One turn moves every row onto another: examples first, then more rows asked
q723: [-15.2   6.4 -20.2   2.0  19.9 -32.2   1.3  19.1  30.1  18.3  -6.6  -4.3
  -9.8  -8.5 -36.6  -9.8   4.5  10.3  23.8  -2.3]
q439: [ -0.5  15.4   6.7   9.7  -8.3 -21.0 -21.8 -23.6   2.3  -6.6  13.1 -22.2
 -23.3  23.8  21.1  -9.7  16.7  31.6  -7.5  -4.9]
q346: [ 13.8 -11.7   4.0  24.4  -7.3   7.6  26.5 -28.9   5.1 -17.6   0.7  14.8
 -18.7 -13.2 -16.3  17.5   3.0  12.9  12.4 -18.9]
q405: [-30.6 -12.5   1.8   1.8   6.4  23.3   4.9 -11.9   2.3  11.8 -25.0   7.3
  41.5 -17.0  -4.9   1.5  24.0  -5.3   8.2  -7.0]
q883: [-10.5   5.5 -19.6  -3.1   1.3  17.9  16.3 -25.1  -3.7  13.2 -19.1  30.4
  -3.0 -18.4   5.1   8.3  10.2 -25.2  25.6  -5.1]
q388: [-19.1   0.8   3.5  -5.4 -20.5  12.4 -12.4  -3.9   6.8  17.7 -31.5  21.1
  38.4  -3.8  -2.8  11.8  -6.4  -5.7  24.4   8.2]
q83: [ 21.7  -5.0 -24.0  15.7 -21.3  -1.9  23.9 -11.8  20.3  -5.7  14.9 -12.7
   3.5   3.8   1.8 -24.6  -1.5   1.1 -11.5  26.2]
q525: [ 20.9  -4.6  -2.6  13.9  15.4 -22.1 -17.5 -11.0   0.9 -13.0  21.1  15.9
  -9.1 -29.0   1.0  30.5  10.4  17.7  13.9  -0.1]
q616: [-46.7  20.2   2.0  21.6  15.0   8.8   5.7   3.7  25.7  13.4  -6.6 -15.6
 -10.6   6.6   4.1  -5.6   4.7  -9.5 -18.7 -22.1]
q566: [-14.0  -3.9  23.5 -19.8  -2.4  10.1  15.5  -5.7 -23.5  23.5 -13.3  20.7
  13.9  -6.3  -2.7  30.0 -22.4  10.2  10.6 -15.9]
q838: [-11.6   8.1  -1.1  14.9  -8.4   9.3  -6.6 -10.9  15.8 -16.6  -4.4 -22.1
 -28.9  31.2  -4.9  -5.2  32.4  29.6  -8.0   6.6]
q610: [-10.4   2.4   6.8  -4.5  11.4 -40.4  10.6  11.0  18.6  19.1   6.1  -9.4
  -9.6 -18.2 -25.1 -15.4 -10.1  20.3  22.5 -21.4]
q859: [ 10.8  -7.7  -7.4  19.1  -3.3 -14.3  37.2   7.1   5.0   6.9  26.9  -9.3
  10.9 -12.2  13.2 -26.5   1.4  19.1   3.7  23.8]
q413: [-27.4   2.3  23.7  17.7   3.6  -1.8 -15.2  19.1  28.7  10.3   4.8 -32.5
 -18.3  -2.9  12.0   5.4   3.7  -3.0 -12.8 -25.1]
q906: [-15.7 -19.4  18.0  -9.1  10.3  -8.8 -15.6 -14.0 -34.7  15.6  -9.4 -15.1
  17.6   7.1   8.8   8.8 -18.6 -23.0  16.1 -15.4]
q308: [  5.1  -1.0 -23.3   4.5   6.0   7.5  16.9   9.0 -12.8 -11.4  20.8 -31.0
   2.7  -1.5 -16.9 -19.4   5.0   2.3  10.4  38.4]
q410: [ 14.5  -2.3   1.8  -6.3   3.0 -19.2  15.2   2.8  -5.5  -9.7  37.5 -14.2
   1.8  -7.4   9.4 -16.7 -17.0  13.7 -15.6  29.3]
q867: [  0.7   6.8 -26.1  17.7  28.6  -5.4   3.7 -22.2 -20.1 -14.2   2.3  16.2
 -20.7   5.1 -21.8  24.4  -4.2  -6.2  18.8   6.1]
q317: [ 13.0 -13.5 -16.5  23.5  -5.0 -10.7  35.5   7.5  -4.9   5.9  16.5 -22.5
  -7.1  15.0   1.0 -22.1 -11.5  -0.6  11.8  27.3]
q699: [-36.0  23.3  -3.7  20.0  19.5  -9.6 -23.9   7.2   7.9  20.4   5.3 -33.5
  -6.7  -1.0  14.4  -3.9   7.6 -14.8   2.2 -21.3]
q537: [  6.9  21.7 -10.5  -2.0 -18.3 -12.8  10.5  19.2 -13.1  11.3  11.3  -6.9
   5.0  12.2  29.3 -18.9  12.7  31.1 -11.8 -31.2]
q262: [ -0.5 -12.2  -0.5  -7.0  -9.0  18.5 -16.3  15.1   0.5  22.8 -21.2   7.0
  20.4 -17.1 -10.8  40.4  16.2   7.9  29.2   2.6]
q644: [ -5.8  -1.5  -8.8   4.4   2.9 -38.3  12.9   4.5  34.4  19.0  -9.2  -2.8
 -22.3   7.4 -29.1 -12.3 -18.5   3.2  12.1 -16.4]
q186: [-17.4  -4.7  19.3 -14.1 -14.3   5.6 -18.1   3.8 -17.8  15.8 -21.7   4.6
  28.6  -1.0  -3.8  15.9 -20.9  -7.1  34.4   4.1]
q934: [ 10.8   6.6 -25.1   6.1 -22.9   3.9   6.7  32.6  -6.4   3.5  -8.7 -20.7
 -17.7  43.3   6.4  -6.0  11.1   8.9  -5.5 -17.3]
q20: [  5.2 -10.6   1.6 -15.6   8.4  -1.6 -18.3   1.1 -22.8   9.6  -0.4   2.7
 -17.5 -20.8  10.6  27.1   0.0 -25.2  38.5   0.6]
q558: [  7.5 -10.3 -17.5  14.2  13.5 -16.5  20.8  26.2   4.8   1.7  23.8  -9.5
  -0.5   3.4   3.3 -11.1  -1.4   9.4   0.0  46.3]
q166: [-28.7 -11.5   9.6 -18.2 -16.6 -10.4   2.5  -0.2  16.6 -10.1  -1.8   2.4
  22.0  25.5   1.1   3.5  10.8   7.3 -42.3 -10.3]
q284: [  3.0 -18.5  19.4 -16.0  -4.3   7.9   7.5  -0.2  17.3   1.2  -7.4  34.3
 -18.4 -22.8  13.1  29.5  -2.3  -8.8  -0.5  -0.6]
q42: [-19.0 -18.3  11.8 -20.9 -11.2 -17.0 -27.4  15.9 -17.7  -7.7   9.2 -38.3
  15.6  20.6  -4.0   9.3  14.5  -0.6  -3.3 -10.1]
q800: [-30.3   5.9 -26.7  -5.1 -15.0  -6.8  -9.2 -15.2  -7.9   3.5  -7.4 -17.9
  36.5  23.2  -4.1 -11.9  29.9  -9.6  -2.9 -14.0]
q397: [  5.4  -0.5 -17.3  -2.6 -11.2  -7.1 -15.5 -14.6  -0.6  34.3 -24.9  25.3
  12.4  13.3   8.5  34.4 -17.0 -13.9  10.6  -2.7]
q767: [ 35.5   0.2  -6.7   4.8   4.7  -6.4   0.1  -5.5   6.7  13.4   7.2  25.8
 -10.0  15.7  17.6   8.7  22.5  18.8 -32.5 -16.8]
q874: [ 23.4   2.3 -23.4  15.3   4.0  26.7  11.3  -3.1 -16.1  12.3  -6.4  -3.2
  -6.2  12.8 -12.4  -2.0  46.2  11.0   7.5 -19.5]
q671: [-28.1  28.3  -1.0   1.5  18.3  -2.8  -6.7 -15.7 -14.1 -11.9  10.7 -15.9
 -16.3  20.5   1.8 -11.4  25.3  36.0  -4.7   6.9]
q334: [-13.0  -8.8  21.2 -14.3 -17.8  -0.6 -17.8   3.7   6.9  13.4 -24.9  23.9
  24.6   5.4   4.0  22.3 -26.9  -5.1   9.5   9.6]
q111: [ -4.7 -33.8  12.1  -2.3  -0.2  -4.9 -25.9   3.1  25.5   7.6 -22.3  12.1
  14.3   8.5  10.3  27.5  -2.2 -16.5 -17.6   7.1]
q930: [ 19.5   1.0   5.1 -10.5  31.4   1.0  -0.7  13.3 -43.6   7.2  16.3  -2.6
 -20.0  18.8  -3.1  13.2  12.6  15.5  -6.3 -12.8]
q465: [ -9.6  21.4 -21.5 -10.3   9.5   1.4   1.8  48.6 -11.7  -0.4   5.1  -2.4
  -1.6  20.4   6.9  -1.6  23.2  29.0 -16.1  -0.1]

q644 goes to q610
q317 goes to q859
q867 goes to q346
Now find these:
q537 goes to q465
q413 goes to q699
q566 goes to q262
q186 goes to q388
q906 goes to q405
q671 goes to q838
q83 goes to q410
q767 goes to q930
q284 goes to q20
q800 goes to q166

